First come named turns, each shown by rows before and after it. For each pair of rows after them, which turns, in which order, take the first row to the second? The first pair is done for you.
turn z834:
[  1  -4 -12 -12  -1  19   3 -10 -27  -2] -> [  3 -11   4 -11  -7  16  -5  -9 -26 -10]
[  5 -23  43  21 -16  12 -17  34  -3 -41] -> [-23  26  27   3  16 -52   9 -35 -10 -10]
[  8 -19 -40  -1  -9  23  -5   9  -1  27] -> [  9 -35  21  -1 -26   3 -31  -1  -1   7]
[  1  -9  26  11 -18   8  -9  19   3 -21] -> [-15  19  16   0   0 -29   7 -19  -4  -1]
turn z547:
[-11  27 -39  -3  30 -18  15 -32   2  27] -> [-28  24   4  34  12 -19  29  18  -5 -37]
[-14  10  19 -10  31  21 -10   9  -6 -44] -> [  4  -1  -8 -24  35  40 -21   4   0 -14]
[ 28 -36  -6  -7 -16  45 -30  23   7  10] -> [  2   6  -4 -30  13 -24 -14 -51  -2  40]
turn z117:
[ 28 -16 -19 -22  -4  19 -14 -16  11  30] -> [ -5  15  22 -11   2 -37  10 -37  -1   1]
[-10  23  -5   8   2 -21  -8  14   2 -22] -> [  8   4 -22   1  -3   7 -24  23  10  -5]
[  3  -8  36  -6 -23  -9 -21 -10  -3 -20] -> [-13  20 -14  10  -7   3  24  18  -9 -30]
Then:
Each pair is two turns apart.
[ 13  14 -21 -32  17 -19  14 -19  12  11] -> [ 12  12 -12 -33  16 -23  10 -24  12  10] | z117, z117
[ -1  13 -32 -15  14 -13   7 -35  -2  36] -> [ 15 -17 -34   5  -6  39   3  31   3   6] | z547, z117
[ 21   6 -10 -14 -10  23   4  16   1   0] -> [ 21  -3  21 -17 -17   7 -10   2   0  -4] | z117, z547
[  0  -9  44 -26 -17 -25 -39 -35  -6   9] -> [-20  32 -17 -24  11 -37   7 -44 -13  27] | z547, z834
[ 22  25   1 -40  13 -25 -22 -57  30  26] -> [ -7  59  -3 -16  23 -46  21 -41  17  -9] | z834, z547
[ -2 -13  29  -3 -16 -25  -3 -31 -23   8] -> [ 19 -34   8  -9 -21  11 -17 -14 -16  22] | z547, z547
[-13  13  30   1   1 -17 -30  -3  26 -10] -> [  6  -4   4  -5  -3  18 -39  10  34   6] | z117, z117
[ -3  34   5 -14 -16 -29   5  -5  -5  -2] -> [ -3  30  15  -8 -21 -27   4   4  -5 -12] | z547, z834
[ -4   2  28  -8  -5  -9 -11   4  -1  -5] -> [ -3  10 -18  -5   6  12   8  19  -2   6] | z117, z547
[ 15  -4 -24   9   3  36   9  28   8  -6] -> [ 14   2  -6 -21  11  -5 -12 -35   8  29] | z547, z117
[-10  12 -32  -5   2  -4  17 -58  12  24] -> [-10   9 -20  -7  -1  -9  12 -64  13  21] | z117, z117
[ 11 -41 -18  11 -11  27 -22  -3   9   4] -> [  5 -41   7  22 -18  19 -20   7   7 -17] | z117, z547
[ -9 -11   7   5  -8  -3   0   3   3  10] -> [ -7 -12   1   5  -7   2   1   7   3  10] | z117, z117
[  4 -23  53   8 -29   3 -27  13   2 -31] -> [  2  11 -61   6   7  34  22  24   1  10] | z834, z834
[  2   4   5  -3   8   5 -25 -21  -6  11] -> [  5   7 -17   0  11  19 -15 -10  -5  13] | z117, z117
[-24 -16 -21  29   6  10  27  16  -9 -12] -> [-15 -28  14   1   2 -18 -10 -38  -4  18] | z117, z834
[  1  49  14   3  13 -44  15 -17  -7 -17] -> [ 33   2  30  14 -16  13 -19  36   2 -38] | z547, z117
[ -3   1 -30   4 -12  28  20  21   4  -4] -> [  4 -15  25 -16 -22  -2 -21 -22   8  10] | z117, z547
[ 33 -15 -34 -14  24  31 -24  -9  23  55] -> [-28  32  40  22  26 -52  24 -14   1 -21] | z834, z117
[-20   7 -23 -10  20  12  24 -16 -22  -9] -> [-21   1  13 -15  14  -8   7 -35 -23 -12] | z117, z117
[  8 -12   4   2  -2   5 -17  -4  -4  -1] -> [  6  -5 -16   7   3  13  -4   7  -5  -1] | z117, z117
[-33  -1 -44  16  11  25  40  36  11 -24] -> [-54  16  17   3  14 -46  30 -23   4 -25] | z834, z834
[ 17 -25 -15  21   8  47  13  47   6  -2] -> [  8  -4   6 -18  27 -21  -6 -48   5  48] | z547, z117
[ 11   5 -49 -25  25   4  10 -25  11  55] -> [-17   0  66   6  -4 -47   3 -11   0 -26] | z834, z117
[  3 -31  -1 -17   4   4 -16 -25   0  22] -> [-22  -8  20  -2   7 -27   7 -27  -8  -3] | z834, z547
[ -5   2  -3 -18   9   3 -21  15  10   7] -> [-13   7  11 -11   8  -5 -14  21   7  -8] | z547, z547
[ 20 -19   7   5 -14  20 -18  25   1  -7] -> [  4  16 -36  -5  12  -5  10  -9  -3  20] | z834, z834
[ 10  -4   7 -11   0 -10 -10 -11   2   7] -> [ 16  -9  -4  -6  -2   8 -10   6   3   6] | z834, z834
[-17  11  50   1   4 -39 -21 -30   8 -10] -> [ 14  -7 -14 -22  12   8 -37 -33  19  46] | z834, z117
[ 24 -19 -31 -12   8  35 -16   6   6  25] -> [ -9  23 -40   9  25   4  34  11  -8  -2] | z117, z117
[ -2  15   0  -1   5  -4   4 -11   5  11] -> [-7 16  6 10  2 -2 10  4  3 -6] | z547, z834
[-25 -18  -6 -10  -9  36 -15  23  10 -13] -> [-44  12 -24  -5   7  13  14  12   3 -17] | z834, z117
[  1  -4  26   3  -4   8 -14 -14  -1  -3] -> [ -9   9   7  18   3  13  11   5  -5 -17] | z117, z834
[16 -2 -4 10 -4  0 -9  7 -1 -4] -> [ 10   9 -12   9   4 -10  -1  -5  -2   4] | z834, z834
[ -9 -19  11  -4 -11   3  -7  23  -4 -32] -> [-20  -1  11 -17   2 -30  -5 -16  -7 -12] | z547, z117
[-17   1   6  11   8 -27   8  -7  -8 -19] -> [ -9   4 -29   0  16 -14   9 -15  -5   6] | z117, z547
[ -2 -36   4   4 -14  29 -10  16  18 -12] -> [-10 -31  31   3 -15   6 -13   2  14 -20] | z834, z547
[ 12 -20  10 -18  -4 -13 -20  -9  15  -7] -> [ 16 -17 -27 -18   2   9  -5   7  16   2] | z834, z834
[  6   4  10 -14  20 -30 -10 -31  -7  23] -> [ 13  -8  26 -14  11 -24 -23 -25  -5  16] | z834, z117
[  6   3  27 -11  13 -19  13  -1  -9  12] -> [  3   7  22  -8  15 -20  19   0  -9  11] | z547, z834
[ -8  14 -14 -12   7 -18   1 -19  -2  16] -> [  5  -9 -14   3  -8  21  -4  26   1  -6] | z547, z117
[  6 -11  29  -7  -5  -2 -28 -19   6   3] -> [  8 -16  30  -5  -9   3 -30 -12   6   0] | z547, z547
[ -6  -7 -19   6  -2  15  16  20   3   0] -> [-19   2   5   9  -2 -14  20   6  -2 -12] | z117, z117
[ 13 -17  15  25  -2  -3  23  53  -6 -12] -> [ 35 -26  -6 -13   6  -3  -8   1   3  50] | z117, z547
[ -4   8   1  13  -4   2  16  20   8 -19] -> [ 10  -3 -11   7  -5  19   4  21  13  -6] | z834, z117
[  7 -14  23   3 -16  -3 -15  12   6  -5] -> [ 10  -4  -4 -12  -3  -9 -13 -13   7  27] | z547, z834
[ 18 -21   5  10 -15  34 -11  35   4 -15] -> [ -6  19   3 -13  12 -32   3 -40  -2  20] | z547, z117
[  1 -14 -39   4  -3  -2  -8  14  23  10] -> [-17  -4 -11  20  -6 -23   6  22  15 -21] | z547, z547
[  7  10 -17  -6  17  -4  22 -31  -8 -19] -> [ 28 -21  -2 -13   1  21 -10 -22   1 -15] | z117, z834
[-29  42 -22   5  28   9  19  23  -4  -7] -> [-17  23  22 -24  21 -19 -26 -32   1  22] | z117, z547
[-10  -6  -6  33  -3  -6  -2  17  23  27] -> [ -9  -5   0  25  -2 -15  -9   3  23  36] | z547, z117
[ 11 -25   6   6 -16  24 -20  21   9  -5] -> [ 14 -15 -21 -11  -2  18 -19  -6  10  28] | z547, z834
[ 26 -28  12   2 -12  41  -5  43   4 -27] -> [ 22 -31  47  -5 -18  17 -20  20   4 -29] | z834, z547
[-19  30  18 -18   5 -40  12 -43 -17  16] -> [ 26 -23 -20 -18 -16  48 -20  14   0  30] | z547, z547
[ -3  15   8  28  -8 -11  -9 -13  -3 -22] -> [  7   2  15  25 -13  -1 -20  -7   0 -22] | z117, z834
[ 19 -22  -2  -3  -8   9 -22  10   7   5] -> [ 13 -20   3   5  -9  12 -14  23   4  -9] | z117, z547
[-6  8 -5 24  6  6 11 18 -9 -9] -> [ 6 -8 -1 21  1 18 -3 20 -3 -4] | z834, z117
[ 23  -5 -45 -10   4  25   4  18  -1  37] -> [  5   8  19 -22   3 -39 -12 -37  -6  33] | z834, z834
[ -8   6 -46   4  18  11  20   3  -7   6] -> [ -6 -11  -4  20  -3  20   7  32  -7 -32] | z547, z834
[ 17   4 -56 -49  -2   3 -15 -26   9  68] -> [-11  41 -70 -29  14 -21  31 -16  -3  46] | z117, z117
[-10  26  -7 -27  16 -44  -3 -47  -2  21] -> [ 19 -31  37  -9 -24  14 -43  20   7 -22] | z834, z834
[ -5  16 -38 -10  15   8  31  -1   2  13] -> [ -6   6 -25   5   4  21  33  29   2 -15] | z547, z547
[ -3  28 -19   3  -4  -8  35   4   7  12] -> [ -1  17  21  -8 -12 -29  10 -22   8  15] | z117, z547
[-18  26 -29  -1  -1   6  22   3   5   7] -> [-17  15  23 -11 -11 -21  -8 -25   7   6] | z117, z547
[-30  11 -28   7  -5 -21  21  22 -35 -27] -> [ -1 -28  16 -24 -22 -24 -40 -18 -25   2] | z117, z834
[ -6   7  -9  16   1  -4  16  21  -2 -11] -> [ 9 -9 -4 13 -7 11 -1 26  3 -6] | z834, z117
[  8  32   0  14  13 -32   3   1 -18   7] -> [ 20   7  22  23  -5 -10 -13  27 -14 -12] | z834, z834
[-14  23   8   1   9 -26  15  -1  -9 -13] -> [  9 -10  26   0 -11   8 -15  22  -2 -19] | z547, z117
[ -2 -12  51 -19  -9  -7 -10   1 -10 -25] -> [-22  17  29  -9   7 -20  25   6 -18 -34] | z547, z117
[  7   9 -31 -23  11  -9  -8 -43   3  44] -> [ 11  -3 -50  10  -1  42  11  32   4   2] | z547, z117
[  6   8 -32  -5   3  -7   7   2  -3  20] -> [  0   6 -13  11  -7  -2  12  31  -5 -12] | z547, z834
[ 27  -9  10   5 -18  -8 -12  34  21 -33] -> [ 40 -11  -4 -21  -9 -13 -30  -5  25  10] | z547, z834
[-24   8  -6  21  15   8  36  10 -15  -6] -> [-16   6 -26   6  22  11  27  -7 -11  22] | z547, z547
[ -8 -20  -6   9   6  14 -18  20   4  -1] -> [-20   0 -21   1  21 -11  -4  -8   1  14] | z834, z834
[-11  17  -8 -10   7 -14   3 -27  -3  22] -> [ -2  -7  32  -6 -11  -9 -21 -15   1   3] | z834, z117
[-29  22  -3   4 -16  -6  13  -7 -17  -9] -> [-21  19 -13 -10 -13  -4   2 -23 -13  14] | z117, z547
[  3 -24 -38  -1   8  29 -13   5  12  12] -> [-28  10 -34  16  21  -4  23   4   1 -12] | z117, z117
[ -4  -6 -12   9  -7  16   3  17   6 -10] -> [-18  12  -5   6   2 -16  13  -7   1  -8] | z547, z547
[-20   2  -3   8   6 -19   4  -7  -3  -3] -> [ -3 -21   4   4  -6   3 -18   4   4  -3] | z117, z834
[ 22 -27  -8  23   7  34   6  62 -23 -14] -> [ -6   1  14  35  14  -7  32  51 -32 -37] | z117, z117
[  5 -17  55 -25 -19 -17 -32 -26  -1 -12] -> [  4  11 -33 -40  12  -4  -2 -43   0  38] | z834, z117
[-28  41 -12   5   8  -3  39  -5 -14   3] -> [-20  10  52  11 -18  -3   8   6 -11 -27] | z834, z834
[ 12 -34  20  -7  -8  -4 -34   3   1  -9] -> [  0 -20  29  -8  -1 -30 -27 -14  -3 -10] | z547, z547
